In the data rows, 128 means zero.
Here are some points, each followed by its number:
[134 114  93  91 209 110 101 116 164 115 124 221] 0
[188 141 192 197  85 161 101 123 114  66 167  61] 1
[207 189 124 213  76 129  67  81 108  26 146  47] 2
[142 104  85 137 125 116 129 125 140  98 130 120] 3
[ 78 137  42  94 185  80 130  86 199 229 134 201] 4
[107 101 107  84 143 135 130 143 189 167 116 215] 5
[126 118 130 162 129 120 127 115 127 122 115 103] 6
[141 182 194 168   9 177 101  74 138  37  84   0] 7
[171 116 165 165 112 162 131 105 158 104 168  70] 8
[130 139 144 123 119 137 138 167 125 140 145 127] 9
[106 109 177 168 100 136 128 144  45 139 101  63] 10
[108 169 131 107 101 129 128 120 115 109 136 104] 11
[101 148 150 147  89 129 119 102  91 117 114  65] 12
[154 131 158 150 109 150 122 158 103 131 107 110] 13
[ 81 104 164  78 139 110 154 188 141 155 142 122] 14
[121 109  96  88 180 102 105 161 144 153 128 241] 15
[102  94  11  68 234  77 101  92 138 176  38 255] 16
[120 122 127 152 113  90 114 157 134 129 148 106] 17
[103 127 133  82 111 126 113 118 139 163 123 110] 18
[123 104  64  84 207 100 100 145 177 176 126 255] 19
[119 191 122 141 114  98 112 105  98 106 181  81] 20
[ 29  75  68 101 160  69 129  83 206 210 143 199] 21
[ 84  95  49  86 223  91 166 146 163 145 131 217] 22
[ 89  96  64  52 219  76 112 205 108 249  49 255] 23
[133 109 164 163  93 146 142  91 145 123 143  66] 24
[ 89 146 142 102  93 127 161 132 106 119 131  99] 25
[149 150 136 150 129 142 132 107  94  82 113  86] 26
[ 88 143 114 110 135 128 135 143 134 138 148 155] 27
[156 145 138 170  95 151 145 106 173  84 185 105] 28
[138 121 170 154  97 116 138 107 137 102 138  47] 29
[ 85  93  16  59 246  79  92 214 170 255  82 255] 30
[118 123 123 120 137 109 120 134 118 136 139 126] 31
[ 88 142 201 119  68 169 172 162  21  90  82   7] 32
[108 149 170 142 132 124 138 138 114 160 144  87] 33
[122 136 157 169  36 152 168 113 112 133 129   7] 34
[143 139 111 159 117 102  82 110  98  99 146 117] 35
[176 151 184 173  16 153 122 155 121 100 131  56] 36
[143 138 122 152 138 128 117 111 110 114 113 111] 37
[137 136 125 141  91 153 143 132 128 102 142 103] 38
[154  86  89 117 189 121 104 127 148 199  92 227] 39
[177 158 175 184  80 153 115 123 116  44 162  80] 40
[156 129 159 126 121 160 135 156  73  77  98 132] 41
[114  79   0 168 207  99  79   0 181 119  98 160] 42
[ 93 110 155 164  78 165 162 106 123 117 130  30] 43
[140  70 109 118 148  91  85 164 148 125 102 216] 44
[110 144 130 146 137 122 128 135 126 136 133 113] 45
[131 157 132 133 133 162 134 103 126 111 156  66] 46
[157 120 160 173 113 148 128 124 133 105 128  97] 47
[141  99 145 113 105 106 102 143 134 122 138 119] 48
[143 148 191 201  64 212 145  52 111 152 145   0] 49
[163 104 102 143 196 103  96 151 175 174  92 255] 50
[112  42  32  89 197 102 162 180 140 218 121 242] 51
[110 141 121  97 136 136 129 119 132 109 128 140] 52
[135 123  23 156 142 125 111 172 158 150 146 158] 53
[113 130 146 131 111 121 152 162  60 148 101  98] 54
[ 63  66 113 108 111  82 134 155 188 223 114 148] 55
[136 134 127 125 133 122 114 144 107 123 127 136] 56
[116 110 139 152 106 124 119 143 111 111 127 102] 57
[122 160 161 133 100 136 139 102  89  88 120  58] 58
[124 126 116 106 107 115 122 119 147 126 117 125] 59
[128 112 103 129 122 114 101 132 147 140 132 162] 60
[104  64 135 142 102  95 113 145 174 133 171 119] 61
[120 126 125 117 132 119 132 108 139 145 107 143] 62
[135 169 140 127 143  89  84  87 111 134 114 128] 63
[146 151 179 146  91 137 142 120  97  79 144  24] 64
[156 177 119 157 120 132  81  81 118  67 142  89] 65
[151 143 174 136 113 143 120 121 117  93 126  75] 66
[139 105 125 140 107 107 124 144 117 137 112 120] 67
[101  94 122 127 110 117 157 149 104 135 138 100] 68
[138 197 153 126 138 188 168  90  63 109 139  32] 69
[125  90  67 116 217 124 150 193 170 164 187 249] 70
[137 181 175 170 107 119  78 112  78  69 124  59] 71
[113 177 173 147 115 162 141 104  97  94 122  58] 72
[116 178 155 123 123 133 126 108  96 102 119  81] 73
[116 149 192 160   6 195 167 129 120  35 154   5] 74
[104 170 146 121 114 115  98 148 108 123 141 109] 75
[180 173 121 173 115 139  81  82 110  55 151  96] 76
[105 100 111  94 168 128 119 139 175 177 141 212] 77
[148 122 183 170  99 122 129 123 124 100 141  34] 78
[149 119 136 166 123 159 183  89 101  63 162  55] 79
[163 130 129 114 149 120 100 139 202 133 150 211] 80
[121 184 178  84 101 142 137 112  92  89 166  62] 81
[120 107 149 162  87 123 102 124 143 142 143  82] 82
[123 168 162 156  78 123 128 120  98 129 121  60] 83
[130 154 119 105 118 156 162  96 130 105 119  76] 84
[175 134 189 158  57 144 119 136 135  54 157  57] 85
[146 101  79 124 172  68  53 160 169 177 110 255] 86
[164 109  91  83 229 100  65 115 175 126 172 245] 87
[148  94 143 187  97 114 128 125 134 111 128  69] 88
[130 138 173 135 131 166 161  85 109  48 118  99] 89
[122 131 174 155  38 141 158 109 136  48 122   0] 90
[132 153 188 154  53 117 136  82 175  92 144  17] 91
[145 113 158 169 100 164 121  86 116 108 128  66] 92
[171  81 134 179  82 110 110 128 117 104 133  71] 93
[133 154 147 121 131 133  99 114 120 109 139 124] 94
[136 122 161 173  78 151 138 139 112 112 113  68] 95
[126  80 120 134  56 153 139 105 136  82  96  89] 96
[ 80 113  76  21 175 101 133 157 156 236 104 255] 97
[105 124  75 105 155 112  98 155 128 163 127 225] 98
[122 136 181 146  52 135 157 107 130  88 124  10] 99
[142 101 172 140 178 185 143 108 138  92 140 104] 100
[109 122 125 122 114 105 145 122 130 134 145 140] 101
[100 141  78  77 160 111 132 106 116  85  70 163] 102
[152 115 130 129 128 138 136 146 125 113 133 137] 103
[102 123 139 144 107 135 126 133  77 153 107  90] 104
[157 148 177 133  97 168 160 129 135  62 187  50] 105
[136 159  69  22 212 112 153 164 208 140 173 255] 106
[ 87 161 174 130  83 133 164 104  80  98 120   6] 107
[153 139 132 155 101 175 160  98 114 105 146  63] 108
[ 72  89  81  97 173 101 152 203 164 197 147 223] 109
[144 113  76  98 101 106 115  62 194  55 154 115] 110
[ 84  96  72 128 103 115 122 119 147 181 107 190] 111
[140 130 130 108  66 116 148 131 103 114 118  96] 112
[137 134 166 173  71 143 137 134 107 103 102  65] 113
[141  79  29  42 175 116  97 163 191 136 153 255] 114
[142 111 100 113 122  95  92 135  95  96 135 126] 115
[126  87  80  91 154 123 118 120 174 152 102 199] 116
[115 122 136 142 109 122 138 136 145 133 101 118] 117
[ 99  69 134 139  85 117 185  99 119 111 122  37] 118
[167 163 193 220  79 180  96 131 111 100 162  47] 119
[113 126  99 113 162 111 139 121 105 148 107 140] 120
[172 119  48 187 218  98 104 107 110 104 131 138] 121
[116 139 128 121 110 149 149 111 120 105 132  87] 122
[127  79 129 138 158  86 146 162 121 183 111 122] 123
[136 134 100 121 148 102 117 132 119 108 143 153] 124
[179 173 161 199 126 158 143 157 128 109 202  96] 125
[151 122 174 150  81 169 161 136 121  84 133  84] 126
[141  80 134 120  77 127 137 119 171 104  99 151] 127
[108 185 164 166  60  93  95 106 117  79 138  40] 128
[110  88  95 129 156 108 114 135 130 155 103 182] 129
[131  77  63  77 186  61 130 149 159 167 100 232] 130
[133 101  87  64 219  79 128 134 199 183 134 220] 131
[106 130 124 105 148 157 165 151  92 121 116 120] 132
[101 107 104  88 159 128 117 111 178 113 146 166] 133
[184  61  72 100 228  97  79 133 153 230  67 255] 134
[139 174 213 170 115 117  88 124  73  51 137  40] 135
[ 78 162 167 141  86 152 157 105  86 114 107   0] 136
[129 136 122 120 149 125 117  80 153 114 123 119] 137
[110 141 151 153 111 114 127 129 104 129 110 100] 138
[127 102  84 103 129 136 145 117 178 123 113 183] 139
[118 114 239 165  77 190 182 162  92 150 115  42] 140
[110 169 129 141 124 138 153 104  91 133 113  74] 141
[138 137 152 138 123  98 138  81 161 122 126 112] 142
[ 88 141 180 124  92 148 144 126 100 154 124  56] 143
[100 170 211 163  76 150 139 147  51 131 108  41] 144
[110 132 130 170  92 118 139  71  57 112  90  25] 145
[ 98 118 109  99 173 149 144 141 126 191 169 154] 146
[158 105  43  64 241  92  96 124 213 144 144 255] 147
[151 127 143 114  94 176 185 141 107 114 147  84] 148
[107 144 160 150 103 144 126 105 104 100 123  77] 149
[137 129 127 149 131 133 104 129 121 147 150 122] 150
[132 121  85  91 181 104 110 146 176 183 151 211] 151
[146 123 185 159  76 137 150 151 116 107 138  58] 152
[101 195 174 148  79 113 115 107  69 127 128  38] 153
[136 164 145 166 122 149 167 119 107 122 164  42] 154
[125 130  97  74  90  74 113 113 151 124 104 146] 155
[114 116 118 103 114 109 120 110 148 138 128 137] 156
[139  94  19  51 181 108  66 164 194 114 160 255] 157
[156 105 122 154 175 117 107 146 161 152 101 218] 158
[149 136 144 141 100 120 145 103 129  66  92  64] 159
[128 183 197 144 104 177 161 103  95  95 139  23] 160
[142 126  32  59 182  71  37 153 192 128 131 255] 161
[127 117  69 141 186 117 110 101 135 153 111 200] 162
[150 121 109 121 132 158 182 146 109 104 163 127] 163
[112 129 107 137  60 115 117 106  83  85 100  55] 164
[136 124 117 126 112 120 146 122 129 136 111 127] 165
[172  97  43 110 222  73  74 134 194 150 149 255] 166
[ 81 209 164 118 170 143 139 139  35 141 134 122] 167
[ 70  99  39  84 147  77 148 139 148 151 114 204] 168
[198   0  15  43 255  97 131 151 255 255 138 255] 169
[179 133 155 173  68 124  97 135 133 114 142 100] 170
[145 190 117 129 163 160 136  96 130  97 169 105] 171
[130 136 125 129 117 126 112 135 103 110 101 127] 172
[115 120  97 119 132 116 131 113  87 113 106 112] 173
[149 124 207 215  73 164 128 141  39  99 113   0] 174
[140  93  85 118 192 108  84 127 180 195 115 245] 175
[107 145  89  83 174 104 118 132 114 173 106 182] 176
[113  76  86  87 189  93 164 163  47 164  90 158] 177
[131 150 159 157 102 166 125 123  78  37  98  55] 178
[157  91  92 115 137 119 121 106 175 113 119 170] 179
[104 172 149 137  93 125 141  89  74 116 107  43] 180
[123 180 169 120 150 149 153 147  75 180 142  94] 181
[ 99 149 140 134 118 143 140 103 117 119 163  69] 182
[155 163 187 146  77 172 135 130 106  82 159  70] 183
[152 161 147 165 112 152 152 104  93  76 106  77] 184
[119 188 180 171 100 163 121 146  67 162 117  62] 185
[129 111  95 143 135 113 117 102 132 133 120 124] 186
[ 72  87 108 123 160 159 154 107  84 187 105 153] 187
[154  74  71 110 123  89 123 110 217 114 163 201] 188
[182 126 162 125 129 107 121 156 149  77 193 126] 189
[152 118 190 156 106 168 132 180 124 149 145 103] 190
[122 154 191 170  66 154 133 106  74 111 118   0] 191
[143  55  80  96 186  76 119 149 158 148 113 220] 192
[ 80 124 153 120  83 179 132 103  98 107 126 100] 193
[148 157 143 100 140 105  82  86 139  55  71 166] 194
[165 109 228 178  67 187 136 220 114 171 157  31] 195
[144 164 150 134  82 144 127 113 110  74 153  59] 196
[115  83 112  73 154  71 104 130 166 193 143 192] 197
[126  85  96 115 111 116 116 129 128 134  82 160] 198
[128  60  78  81 179  86 123 151 196 199 134 234] 199
[143 176 109  51  86 104  63 142  90  73 112 148] 200
[ 58 113  55  98 218  91  97  80 117 172  91 239] 201
[143 139 170 141  81 156 149 124 101  77 138  41] 202
[105 127  87  96 168 105 119 155 147 180 123 206] 203
[123  90  64  91 194 156 127 172 124 185  94 238] 204
[142 128  90 115 153 113 104  97 156 128  97 176] 205
[188 159 149 154 115 157  87 109  80  39  95  85] 206
[118 126 100 114 146 122 122 112 138 144 124 162] 207
[150 130  87 113 160 124 100  85 186 112  80 196] 208
[ 81  83 120 134  99 113 170 146 109 137 132  71] 209
[141  87 174 184  92 179 146 128 133  33 158  67] 210
[152  86  85 115 171 109 122 133 201 157 136 217] 211
[182 179 177 188 103 161 152 159 129 108 213  98] 212
[131 162 153 126  86 152 105 140  80  65 141  36] 213
[ 96  99  89  55 175 102 134 146 135 208  95 255] 214
[135 127 114 141 112 144 116 132 149 108 133 124] 215
[139 139 137 151  87 111 108 137 106  99 120  90] 216
[127 150 168 144 122 107 103 148  93 160 112 120] 217
[138 101 109 110 164 108 138 121 213 134 167 231] 218
[128 139 154 133 103 164 159 116 109 118 156  69] 219
[114 139  99  88 169 103 110 134 121 164 106 190] 220
[189 173 167 167 117 152 130 125  52  85  91  98] 221
[ 92  65 111 139 164 147 124 120  66 184  90 155] 222
[136 121  92 130 166 110 132 130 123 136 117 188] 223
[122 118 103 101 165 113 110 159 134 150 119 205] 224
[120 130 147 151 119 133 135 148  99 131 122 108] 225
[166 173 167 151 116 162 153 102 107  80 126  68] 226
[168 140 148 127 116 162 165  91  93  76 110  63] 227
[160 159 143  93 144 139 127 124 130  94 149 138] 228
[105 137 103  95 223 114 143  68 187 178 110 201] 229
[158  50  87 127 174 105  84 161 131 137  83 223] 230
[121 112  97  73 159 115 157 135 210 174 126 210] 231
[125 121  85  89 173 108 105 132 129 128 124 199] 232
[129  91 133 113  98 121 148 124 162 117 109 133] 233
[ 96 114  64 118 137 134 152  97 121  96 135 133] 234
[160 123 116 108 134 128 100 107 118 102 141 142] 235
[ 99 124 152 122  23 122 119 173  54 190  87  57] 236
[139 167 192 164 129 110 106 128  71  77 134  54] 237
[ 23 153   2  54 179  79 158 214 137 188 147 254] 238
[137  85 117 129 142 104  98 134 177  82 158 126] 239
[172 102 138 120 137 131 136 153 162 104 154 142] 240
[112 213 187 124 139 166 117  69 122 128 122  74] 241
[147 132 130 167 117 154 140 120  63 105 128  70] 242
[128 112 159 130  83 149 143 149 103 122 125  81] 243
[113 132 178 149  77 170 154 109 107  91 119  50] 244
[ 47 102  43  74 172 116 133 224 143 188 100 255] 245
[149 135  97 158 132 116 148  55 159  95 141 106] 246
[149 127  99  90 170 101 107 105 185 144 138 216] 247
[135 134 154 147  77 151 134  71 132  97 118  52] 248
[211 128 145 137 127 161  69 193 109 147 107 214] 249
[ 94 164 204 124  93 122 130 161  61 111 144  30] 250
[108 146 148 119 122 142 140 142 113 146 128 105] 251
[122 121 199 131  91 188 151 110 108 102  91  54] 252
[174 104 152 225 120 167 134 137  94 123 134  64] 253
[131 136 187 156  74 164 152 117 100  86 145  46] 254
[143 132 160 152 105 177 146 130 108 110 135  80] 255
[ 33 148 146 129  99  81 120 152 103 142 143  84] 256
[126 145 143 143 136 143 140 107 142  83 126 112] 257
[131 124 174 159  92 140 147 123 116 123 126  68] 258
[192 173 132 177 107 129  72  64 127  53 156  75] 259
[155 153 164 130 118 144 130  98 116  87  93  89] 260
[166  86 110 144 206 102  99 160 176 153  86 255] 261
[120 131  99 106 166 122 119 135 145 159 126 190] 262
[155 173 214 146  26 191 163  99 129  32 140   0] 263
[136 119  96  63  73  26 111 105 178 131 119 137] 264
[113  59  44 121 224 115 167 159 161 193 136 243] 265
[136 112  78 124 163 100 113 128 165 152 104 209] 266
[125 124 147 133  90 143 127 126  88 113 112  81] 267
[138 138 179 152 132 147 155 136 120 133 143  97] 268
[121 150 154 140 119 125 135 157 115 123 139 104] 269
[125 123 159 148  99 136 124 111 121 103 124  75] 270
[ 96  92  58  75 213  46 104 165 181 234 115 255] 271
[ 92  94  48  80 232  67 128 114 151 186 104 238] 272
[131 147 197 166  11 203 161 116 105  57 151   0] 273
[133 143 156 127 158 117 109 148  68 173 103 138] 274
[129 129 101 126 117 115 128 107 100 109 116 120] 275
[154 136 134 120 113 119 107 126 137 107 103 140] 276
[137 145 135 128 114 132  97  93 129  80 112 109] 277
[ 85 121  91  77 181 102 136 118 160 129 147 200] 278
[148 130 107 147 116 151 120 122 171  99 138 123] 279
[204 188 157 146 121 159  99  91 126  30 169 110] 280
[134 144 129 131 137 153 165 122 101 126 133  84] 281
[120 142 172 166  78 151 127 118 112 108 123  30] 282
[132 167 172 144  50 152 129 142  88  95 132  47] 283
[175  71  36  70 192  71  93 104 204 126 108 232] 284
[129 111  75 138 137 124 170 132 158 156 156 179] 285
[132 153 164 162 131 156 116 133  56  97 150  37] 286
[114 117  89 110 160 101 128 129 153 157 139 174] 287
[166 107 103 117 108 139 124  93 183 127 115 152] 288
[159 140 185 174  58 110 136 153 113 104 151  50] 289
[139 127 110 174  90  84  80 107 100 112 154 106] 290
[128 151 177 143 135 158 150  97 135 137 113  78] 291
[123 122 107 115 154 125 134 121 140 114 129 147] 292
[151 100 132 126  93  93 106 127 169 108 126 121] 293
[117  97 179 162  42 145 143 131 116 107 121  21] 294
[122 191 225 163  76 169 172 101  91 126 124   0] 295
[115 104 105 142 145 117 111 135 147 159 123 171] 296
[125 171 201 146 105 159 124 123  87 102 150  54] 297
[ 78 119 105 104 137 120 121 159  96 181 124 174] 298
[123  84  86 113 155 141 153 165 169 184 114 197] 299
[118 120 155 134 110 131 150 162  88 131 116  97] 300
[116 183 125 151 122  69 129 120  86 107 117  46] 301
[101 129 127 112 125 136 119 122 159 114 129 134] 302
[140 131 133 135 129 104 114 112 132 131 125 119] 303
[ 95 185 183 147  89 169  98  82 125 134 101  75] 304
[130  88  95 107 154 114 119 179 140 179 103 216] 305
[123 126 103 124 179 103 132 125 112 152 101 163] 306
[179 116 154 121 125 174 138 183 114  91 156 153] 307
Which two points above are nearest to each new point by angle? Their numbers follow each, nearest first.
[192 147 158 168 103 114  98 136 160 104 141 117] 170 1
[113  70  61 100 182 112 157 176 130 190 116 214] 51 265
[ 86 132 141 109 115 120 123 109 159 117 118 132] 302 156
[125 166 124  87 116 112 102 136 107 106 117 149] 200 56
[161 129 142 182  82 154 148  87 185  74 201  77] 28 8
[151 181 122 139 133 165 137  92 116 104 160  72] 46 171
[148 133 149 126 125 159 139 131  84  82 106 126] 41 221
[149 139 158 119 111 141 115 134 112  91 122  94] 66 213
[126 122  63 123 178 137 112 118 132 163 104 206] 162 207
[156 122 121 122 149 122 114 137 175 135 135 188] 80 211
[134 115 170 172  82 155 130 142  78 105 121  52] 174 95
[112 121 150 156  27 149 164 129 131 129 158  19] 34 294
[ 84 103 102 110 147  96 135 106 154 173 117 164] 21 4
[135 149 138 124  95 127 120 122 131 119 110  99] 7 83
[110  99  55  47 238 153 150 197 154 205  76 255] 204 30
[105 133 134 120 122 128 120 119 149 128 126 138] 302 156
[ 98 117 166  92 125 120 153 177 127 142 129 124] 14 9
[117  61  79 132  82 103 126 157 135 218 136 125] 55 111
[ 58 117 131 118  95 139 129 156  99 141 143 110] 256 68
[152 146 117 140  99 120  75 132  71  78  81 123] 172 206
[142 150 140 178 113 148 122 122 116 114 156  86] 119 1
[123 121 105 106 107 112 151 123 139 136  99 128] 165 59
[137 125  47  74 204  99  77 129 122 123 126 255] 232 0
[ 83 135 145 129 108 128 140 132 111 154 134  82] 143 251
[ 66 159 108  85 156  97 142 107 149 184 125 140] 4 21
[123 111 117 112 176 116 134  92 155 159 128 159] 229 131
[155 163 146 170  80 166 123  89  91  77 118  78] 184 26
[127 167 183 123  96 110 120 100 141 121 186  61] 91 81
[162  77 132 171  81 102 105 115 118 124 132  89] 93 88
[142 113 179 176  80 140 120 145  58  98 124  51] 174 267
[175 126 141 132 131 150 106 161 128 132 118 183] 249 158
[ 47 154 157 161  82 132 112 152  26 189 110   0] 104 10
[121  96  51  86 215 103  95 127 174 165 119 255] 19 262
[103 117 140  97 155 106 113 132 122 165 130 126] 31 197
[ 74 139 133 118 127  90 122 130 109 144 137 111] 256 31
[200 104 148 123 114 158 134 132 181 103 164 115] 240 8
[122  91  55  60 205  53 122 143 163 146 112 245] 130 272
[168 124 140 127 139 152 113 155 124 135 105 170] 249 158
[135 100  79 120 161 109 108 132 150 147  97 195] 266 116
[ 91 122  95 113 181 118 106  94 118 141 103 179] 201 16
[130 135 154 135  72 142 130  58 134  86 118  53] 248 7
[145  46 103 131 161  99 131 224 155 188 130 228] 305 299
[ 86 195 111  91  74  82 142  73  37 116  50  30] 180 145
[131 147 129 111 117 129 140 101 124  97 116  92] 84 159
[122 134 136 116 134 134 158 168 135 133 142 151] 9 14
[100 154 180 124 113 111 133 149  75 118 143  67] 250 144
[133 147 171 128 111 156 144 143 131 106 162  83] 105 183
[130 137 159 130 141 175 170  88  89  35  98  89] 89 227
[ 78 114 119 135 102 115 122 135 110 143 135 119] 256 209
[107 128  58  82 203  93 100 109 126 149  61 249] 16 201
[ 99 159 138 122 150 126 139  96  66 178 102  86] 141 181
[118 146 156 116 111 142 148 129 108 106 110  94] 32 58
[130 145 141 147 117 167 181  79 105  59 140  62] 79 227
[159 164 153 118  92 130  97 108 127  88 156  92] 196 280
[144 131  94 159 170 117 117 110 118 118 125 124] 121 37
[198 121 120 154  65 181 132   0 110  27 132   0] 248 92
[127 153 115 149 184 129 144 103 151 146 150 139] 229 4
[131 123 105 123 156 131 145 156  99 135 137 128] 177 132
[182 131 143 149 113 129 116 100 193 111 103 132] 288 279
[174  88 115 139 161 126 108 166 119 123 136 155] 230 103
[100 105  56 117 143 127 168 102 107  93 134 122] 234 173
[115 129 123 109 135 155 154 160  86 130 115 120] 132 54
[105 103 129 150 104 111 127 135 127 138  92  93] 117 67
[129  88 106 141  50 149 126 122 134  90  85  96] 96 164
[ 96 119 132 135 126 129 128 145 115 117 134 133] 256 68
[131  92 208 183  39 140 168 186  95 114 149   7] 152 243
[110 134 126 118 120 115 141 119 126 153 130 129] 101 18
[163 145 131 128  90  96 125 104 121  92 116  61] 159 216
[122 157 164 164 129 151 124 130  60 118 147  56] 286 297
[143 211 201 161  42 109 102 157  62  76 163  25] 283 83
[255 124  81 142 116 170 127 100 186  59 145 150] 279 288
[121 160 118  81 140 105 125 146 145 135 158 157] 106 27
[ 44 143 119  83 110 106 148  94 137 190  83 115] 18 62
[126 125 135 117 172 114 149  92 139 110 139  96] 137 246
[125 130 128 123 116 123 150 120 124 140 124 135] 165 101
[ 59 135 120  77 114 112 146 105 123 204  91 114] 18 62
[159 116 159 153 109 137 134 114 157 111 166  94] 8 28
[132  94  88 147 138 109 127 110 122 143 122 129] 186 42
[169 131 133 186 149 132 167 126  99 121 132  98] 253 242
[187 125 177 179  84 116  83 133 111 124 154  87] 170 1
[124  87  74 108 150 114 117 184 146 185 111 244] 305 224
[162 166 192 190  92 169 149  70  91 127 160  30] 49 295
[108 138 122 101 150 153 141 136 137 188 172 144] 146 27
[108  99 119 114 127  96 107 144 111 167 137 131] 31 298
[201 118 110 102 179 126  86 146 213 124 152 255] 80 247
[129 145 140 120 149 116 110 118 106 130 138 121] 63 94
[ 97 149 140 136 134 136 131 167 122 190 114 163] 298 23
[ 84 119 105 102  79 107 174 111  97  39  83  54] 164 159
[124  85 105  82 194  13  78  96 185 222 150 235] 197 271
[ 98 110 128 127  98 149  84 129 130 150 161 118] 82 150
[ 85 122  79  88 123  93 104 135 120 145 106 177] 168 98
[164 108 144 154 139 145 156 146 141 132 135 151] 103 240
[129 125  80 107 132 110 127 130  96 159 104 131] 120 177
[139 125 140 122 165 133 165 152 102 156 148 125] 181 146
[131 104  91  66 205  87 125 130 179 168 124 205] 131 19
[ 93  90  69  66 239  59 118 117 137 193 116 245] 272 271
[ 84 172 215 119 103 131 122 147  60 127 127  51] 250 144
[104 149 143 148  58 147 155 118 120 143 117  61] 34 43
[ 91 117 115  94 171 136 174 178  95 134 118 145] 132 177
[100 103 118 108 129  86  92 145 124 173 151 129] 31 197
[155 125 139 159  84 118 115 133  94  90 108  75] 216 113
[108  94 128 117 130 135 122  81 167 131 113 114] 137 156
[101 128 152 117 104 119 150 158  44 144  98  90] 54 300
[117 133 123 102 178 108 137  92 147  70 151  80] 137 257
[  5  93 130 134 188  41 117 127 173 236 142 174] 21 55
[122  93 162 140 121 119 109 142 210 168 205 123] 61 82
[154 143 158 186  89 156 142 102 180  95 193  78] 28 8
[132 132 129 135  80 164 148 130 119 111 149 103] 38 273
[137 151 141 147 144 153 116 123 113 132 132 159] 249 167
[173 119 173 153  85 182 153 140 120  78 143  73] 126 255
[111  46  47  85 191 106 153 174 140 218 126 235] 51 265
[131 132 118 167 129 109 139 120 120 125 118  99] 6 301
[122 189 253 169   0 163 112  83 119  52 108   0] 7 263
[172 153 165 136 133 141 123  93 103  85  73  94] 260 206
[138 145 128 166 125 131 118 105  88 107 110 104] 37 26
[126 127 165 122 110 136 108 154 131 187 101 133] 217 236
[107  26   8  87 221  81 163 186 140 255 128 255] 51 265
[122  65  62 104 164 135 161 187 170 201 112 225] 299 51
[113  88 192 108  48 154 123 135   0 113  92   0] 267 32
[136 149 191 130 133 149 163 136 140 130 123  92] 268 291
[165 198 150 154  63 167 120  76  92  76 157   8] 196 64
[171 159 158 120 119 117  96  74 129  40 122  98] 277 280
[124 150 176 142 119 111 105 143 102 158 115 120] 217 274
[168  97  81 153 136 152 159 132 174 124 150 182] 285 211
[143 125  45  55 191  57  39 184 190 144 126 255] 161 157
[144 127 128 162  52 191 161 137 135  87 166  86] 38 74
[226  89 107 126 112 166 129 169 255  89 179 211] 240 80
[135 171 160 164 128 136 165 102  85 114 184  22] 154 182
[131 162 133 129 134 144 148 157  76  97 165  83] 286 213
[115 100  44  87 193  85  98 101 121 168  69 244] 16 201
[ 68 155 106  90 146  97 138  93 153 191 119 153] 4 21
[102  56  87 146  91  80 116 132 121 230 142 111] 55 123
[125 149 206 168 132 175 185 141 101 134 149  72] 268 140
[150 127 159 146  81 136 120 143 135  89 146  85] 85 36
[170 128 149 125 119 165 158  83 141  77 127  83] 227 89
[148 124 154 111 132 121  92 106 153  81 167 128] 189 239
[136 127 135 135 127 103 117 115 131 133 129 123] 303 142
[123 152 174 148 136 145 150  96 137 143 123  76] 291 295
[ 87  77  85 117 135 149 136  87 145  86 162 140] 234 133
[128 137 126 117 141 151 145 142 107 120 122 137] 132 41
[181 144 162 153 102 120 100 126 162  99 131 116] 170 85
[123  89  76 123 195 122 137 137 139 164 145 193] 265 51
[110 151 117 119 129 157  87 100 153 115 147 135] 302 94
[109  99 159 128  76 118 120 129 130 115 124  77] 294 99
[116 140 121  86 164 104 131  85 150 165  64 151] 62 229
[130 117 143 144 116 126 131 142 169 145 175 131] 61 28
[ 92 140 129 104 115 121 131 126 170 151 173 127] 27 302
[141 116 108 136 156 110 124 136 123 131 119 190] 223 261
[ 91 157 104 125 152  78 150 107 102 140 142  98] 301 31
[100 126 134 128  96 138  90 129 140 137 150 117] 82 61
[ 97 116 136 125  99 127 113 138  71 149 114 100] 104 236
[143 135 163 148 116 145 128 121 107  60 115  76] 178 66
[168 147 131 107 144 150 113 130 168  90 189 166] 228 189
[105 102  95 150 105 133 134 132 133 146 133 126] 111 209
[124 178 112  72 125 111  89 144  98 109 115 173] 200 56
[146 109 161 197 109 161 137 158  98 100 166  90] 253 119
[158  92 154 120 152 148 159 165 154 140 137 139] 240 103
[196 160 175 120  93 145 131 128 106  74  80  69] 260 66
[102  62  64 126 174 104  99 151 125 178  89 224] 129 296
[105 142 131 124 143 136 135 100 126 124 130 124] 241 137
[ 89 162 129 161 137 109 144 141 128 167 152 100] 45 33
[149 176 151 120  94 126 104  96 143  88 162  81] 196 259
[126 129 143 146 118 110 122 158 128 126 170 106] 17 269
[156 128 161 149 103 147 124 148 109 130 107 111] 13 95
[123  92 123 101 168 107 156 152  78 157 125 165] 177 23
[108  93 110 104 111 105 116 101 145 137 126 137] 156 21
[137 115  89 110 130 120 145 140 101 162 111 139] 177 120
[ 95 131  65 108 151  92 124  92 182 205 129 188] 4 21
[124  83 124 169 126 181 127 148 172 154 157 152] 299 296
[149 131 132 139  88  91  98 119 117  78 113  92] 216 2
[139 103 162 126 175 144 126  87 132 119 117 150] 100 229
[153 140 118 111 157  86  85  91 125 130  95 127] 63 303
[ 93 129  78 106 143 108 145 159 149 155 145 181] 238 109
[ 62  61  51 145 119 105  99 111 178 220 104 229] 111 296
[143 156 123 124 150 153 141 144 113 148 122 166] 204 262
[141 128 126 127 155 137 105  70 143 114 123 116] 137 246
